One turn moves each row of this set onto another row. After a few examples, where does it send each row asked below?
Rek: -.32  .00 -.08 -.18 -.07  .12  .15 -.09 -.06  .00  .04  .07 -.09 -.07 -.11 -.08  .00  .03 -.07  .05  .14  .27 -.20  .13 -.24  .00  .01 -.06  .12 -.02
saso: -.32  .00  .22 -.24 -.07  .08  .16  .12 -.03 -.05 -.07 -.09  .02 -.01  .18 -.23  .06 -.03 -.03  .22  .00  .21 -.22  .07 -.09 -.17 -.13 -.06  .24 -.03
Petu: -.30  .00  .06 -.22 -.14  .10  .24 -.02 -.11  .05  .15  .07 -.01 -.08 -.04 -.16  .00  .11 -.03 -.01  .11  .19 -.22  .06 -.27  .06  .02 -.05  .17 -.01
fifet: -.22 -.36  .09  .06 -.04 -.10  .11 -.02 -.18  .14  .09  .21  .05  .26 -.23 -.11 -.10  .04  .07 -.06  .11  .14 -.09  .11  .04  .16 -.15  .08 -.20 -.16
Vif: -.27 -.16 -.17 -.32  .21  .01  .09  .17 -.08  .31  .07  .25 -.01  .00 -.05 -.36 -.25  .11 -.06  .07 -.23  .12 -.03  .30  .06  .20  .04  .03 -.01 -.09
zoz: -.35 -.07  .15 -.25  .05  .11  .29  .10  .02 -.04 -.12 -.06  .00 -.06  .14 -.11  .08 -.03 -.07  .20 -.03  .28 -.22  .03 -.08 -.03 -.04 -.09  .35 -.03
Buf: -.29 -.14  .00 -.25 -.06  .15  .19 -.11 -.16  .03  .08  .08  .03 -.06 -.09 -.03 -.03  .07 -.10 -.08  .06  .27 -.20  .13 -.27  .11  .02 -.09  .15 -.02
Dapul: -.03 -.39  .30  .18  .07  .02  .23  .30 -.01  .13 -.11  .08 -.01  .26  .09 -.23 -.02 -.10 -.01  .18 -.06  .15 -.18  .18  .03 -.14 -.25  .06 -.13 -.06
modeb: -.08 -.17  .00  .11  .29  .18  .14 -.02  .04 -.02  .07  .03  .19  .05  .22 -.10 -.15 -.09  .00  .02 -.10  .18  .12 -.05  .06  .17 -.23 -.15 -.04 -.02
mon: -.14 -.04  .21 -.12  .34  .06  .16  .32  .20  .32  .07  .08  .04 -.01  .05 -.39 -.17 -.06 -.15  .25 -.26  .18 -.15  .18  .13  .04 -.10  .03  .09 -.14
Bota: -.03 -.18  .00  .18  .03 -.01  .32 -.07  .03  .05  .07  .07  .17 -.03  .08 -.13 -.06 -.01  .15  .21 -.15  .02  .02  .27  .15  .24 -.05 -.17  .12 -.24
Pupo: -.15 -.41  .15  .16 -.15 -.09  .10  .06 -.15  .15 -.08  .19 -.02  .20 -.18 -.08 -.10  .01  .10  .01  .06  .14 -.08  .14  .01  .09 -.09  .02 -.22 -.09
Kefeg: -.14 -.09 -.14 -.24  .30 -.01  .06  .12 -.06  .22  .15  .17  .01  .04 -.04 -.37 -.29  .02 -.06  .12 -.20  .14 -.03  .30  .13  .21  .05  .02 -.13 -.18
Vavut: -.09 -.44  .37  .10 -.01  .11  .08  .31  .00  .14 -.05  .11 -.08  .26  .02 -.17 -.02 -.04 -.03  .08 -.06  .11 -.13  .17  .00 -.10 -.22  .12 -.12  .02
duv: -.14 -.09  .13  .01  .13  .07  .05  .07  .02  .07  .09 -.03  .11 -.02  .18  .08 -.17 -.11  .07 -.04 -.26  .18  .00 -.21  .14  .20 -.13 -.04  .10 -.13
diti: -.36 -.13  .18 -.14 -.03  .03  .25  .08 -.01 -.04 -.09 -.16 -.06 -.03  .10 -.15 -.01  .03 -.11  .23 -.06  .26 -.24  .12 -.09 -.15 -.07 -.10  .29  .07
sen: -.21 -.16 -.13 -.30  .29  .03  .07  .10 -.13  .27  .24  .10  .05  .09 -.06 -.39 -.21  .10  .02  .08 -.18  .11 -.05  .40  .03  .13  .01  .03  .00 -.10
Dotib:  .04 -.08  .06  .06  .04  .17  .32  .11 -.09  .01  .03  .15  .02 -.10  .15 -.04 -.04 -.13  .16  .05 -.20  .04 -.09  .18  .12  .22  .14 -.01  .12 -.26
zuvo: -.17 -.45  .27  .22  .05  .09  .18  .24 -.03  .09 -.11  .10 -.09  .28  .01 -.11  .04 -.08  .03  .05  .02  .17 -.18  .12  .08 -.07 -.28  .02 -.13 -.09
pak: -.27 -.08  .27 -.16  .01  .06  .21  .11  .07  .01 -.17 -.12  .05 -.05  .10 -.12  .09 -.07 -.06  .27 -.07  .32 -.22  .14 -.09 -.16 -.10 -.08  .26 -.09
saz: -.28 -.05  .13 -.20  .33  .09  .10  .27  .17  .33  .09  .06 -.05  .11  .02 -.41 -.15  .04 -.11  .16 -.29  .24 -.13  .22  .23  .03 -.11 -.07  .08 -.14
Tam:  .02 -.27  .10  .09  .07  .18  .25  .00  .13  .06  .11  .19  .04 -.08 -.05  .02  .00 -.08  .18  .03 -.21  .19 -.05  .27  .05  .11  .01 -.22  .09 -.33
fel: -.09 -.41  .33  .14  .10  .08  .22  .26 -.02  .09 -.11  .15 -.13  .32  .03 -.26 -.03  .00  .01  .14  .03  .18 -.17  .05  .07 -.05 -.15  .13 -.13 -.04
kes: -.25 -.12 -.12 -.34  .24  .00  .06  .08 -.23  .21  .21  .17  .05  .02 -.07 -.29 -.23  .05 -.07  .04 -.20  .11 -.06  .26  .12  .25  .00  .02 -.04 -.16
lusat: -.14 -.39  .08  .04 -.13 -.11  .04  .05 -.15  .20  .06  .19 -.10  .29 -.15 -.09 -.05  .09  .10  .09  .04  .11 -.16  .10  .02  .10 -.16  .09 -.20 -.16
Mub: -.26 -.38  .22  .02 -.11 -.04  .02  .08 -.15  .15  .07  .19 -.05  .22 -.24 -.10  .01  .03  .12  .02  .05  .12 -.06  .20  .04  .10 -.08  .15 -.20 -.14
petut: -.21 -.18  .07 -.10  .41 -.02  .15  .28  .16  .29  .16  .06  .01  .07  .06 -.37 -.25  .01 -.13  .20 -.28  .14 -.12  .20  .21  .13 -.14  .02  .10 -.17
gub: -.17 -.42  .12 -.05  .21  .08  .09  .05  .01 -.06 -.05  .07  .16 -.05  .13  .05 -.16 -.11  .13 -.01 -.27  .25  .14 -.03  .07  .06 -.11 -.14  .05 -.08
desa: -.20 -.10  .14 -.17  .39  .03  .06  .22  .23  .30  .09  .05  .08  .08 -.01 -.46 -.23  .02 -.07  .21 -.17  .18 -.07  .23  .12  .00 -.11  .05  .15 -.08
nataf: -.21  .02 -.02 -.30 -.13  .10  .19 -.07 -.08  .05  .04  .03 -.01 -.08 -.01 -.04  .00  .04 -.06  .06 -.01  .29 -.22  .08 -.22  .07  .05 -.18  .17 -.04

Mub -> saso
Rek -> saz
pak -> kes
Now find these:
Dotib -> modeb
zuvo -> nataf

